One turn sends every row of this set to another row. A few are shown first. Where does it send the rows asked after them?
siso: [5,-309,52,-155,-68,-134,235,175,356,73,101,31,173,-4,150,-16,-211,37,7]
reseb: [-133,85,-53,-39,-81,-215,161,-120,10,-33,124,-288,72,78,222,-118,-126,-340,-181]
tad: [-153,-130,-112,-35,-81,-309,30,133,-178,114,-166,33,-36,49,81,66,-76,7,229]
lepin: [-350,-68,-16,199,-3,-236,259,124,-181,206,-176,-86,143,-2,12,40,-76,-261,161]
rifuv: [-138,-189,322,-106,86,-88,285,304,278,203,-162,-229,19,51,135,181,-17,-220,-56]
Ledo: [-144,-47,-179,126,-77,33,124,53,-185,260,-110,-93,71,182,193,138,-171,-124,263]
muzik: [-214,-118,56,118,-180,-82,-4,5,-70,171,128,-4,132,251,-17,-299,29,-141,40]
bal: [13,-14,231,-139,-7,-92,292,273,263,156,-117,-274,-74,27,323,63,-101,-198,-103]
Zozoz: [-6,-373,88,37,-9,-31,61,247,124,-43,-50,72,54,112,352,33,-275,17,87]
Luro: [-34,-167,-131,-16,-16,-249,37,30,-107,357,-42,-158,278,126,61,42,-40,-58,247]
Tete: [-43,-133,-133,213,-22,-231,52,55,-110,166,-212,-131,-5,244,245,126,-105,-73,234]
zesu: [-301,-32,214,51,113,-132,363,106,138,254,-111,-285,126,-48,197,213,-97,-324,-38]
suba: [-188,-20,-81,-26,-99,-171,221,-22,-24,0,101,-248,101,190,229,-138,22,-400,-243]
rela: [-336,17,149,-55,15,41,134,-108,87,14,-105,80,-21,-85,137,-126,-183,-375,11]
Suso: [-280,9,61,-31,-216,-81,13,-32,147,127,-40,84,-205,50,393,29,-113,-182,-54]
Nop: [-74,-61,175,32,-23,103,160,238,37,314,-153,-240,140,175,441,163,-51,-293,-64]
guseb: [-303,-93,-144,-60,-46,-260,120,75,-179,81,-101,-74,-122,38,-1,-15,-107,-257,213]
fazu: [132,8,37,-98,8,-77,261,104,170,284,-145,-328,216,134,271,-39,-16,-351,-91]
Retof: [-70,-232,195,189,-66,-225,146,113,140,160,-49,-65,320,182,-66,97,9,109,-31]
tifu: [-102,-41,12,-135,-193,-266,-46,-70,139,100,-95,125,-23,31,213,-237,11,-212,-72]
toma: [-176,-257,117,145,-49,-155,193,21,190,228,63,-118,235,255,-64,167,53,104,12]
furug: [-310,-282,300,28,51,34,167,196,118,91,-40,147,207,-90,55,1,-194,-113,88]
Pomed: [-88,-16,16,176,-181,-129,53,10,-103,84,42,-35,154,193,-78,-314,-100,-122,72]
rer: [34,-116,125,99,17,-121,181,241,120,206,-96,-354,4,198,482,97,-144,-240,-5]
fis: [-86,-223,171,-144,110,54,161,-109,181,53,99,-190,342,170,84,122,-1,-159,-180]
Keden: [-151,-282,43,62,-183,-3,246,333,145,32,-52,173,58,74,261,94,-196,24,-9]
Zor: [-152,-328,144,-20,10,-6,186,369,5,111,-67,10,103,65,-81,-18,-170,-69,232]
rog: [-170,-248,120,131,-105,-215,221,40,156,143,48,-47,244,213,-124,57,114,60,-60]
sofeg: [-223,-34,-14,-78,-85,-218,247,-96,61,-18,196,-252,98,123,155,-101,8,-317,-252]
rirug: [12,-293,136,-128,59,-3,175,363,30,136,-13,-90,150,31,148,95,-235,54,185]
Nefu: [-41,-151,243,-130,102,-44,114,-98,237,15,62,-209,299,98,228,177,-107,-124,-217]
leva: [-159,-64,39,79,-127,-34,87,-54,-79,139,133,-92,182,240,-94,-298,21,-203,25]
talu: [-75,-210,93,-142,86,81,229,-99,249,-30,80,-144,259,183,164,149,-59,-174,-211]
vuf: [-56,-41,117,40,-98,-56,-59,-37,161,46,-134,27,-216,157,391,-139,-155,-191,46]
Luze: [-51,136,78,-154,-39,-57,-19,-45,-14,126,-268,-74,-164,74,232,-101,-27,-298,50]
Gof: [-218,8,164,-244,75,-18,26,-71,103,86,-168,-132,-157,27,181,25,-50,-421,-17]

reseb -> Pomed
Zozoz -> rer
Zor -> rifuv
Where do these go?
muzik -> toma
furug -> zesu
Luro -> siso
fis -> sofeg
Luze -> tad
Ledo -> Keden

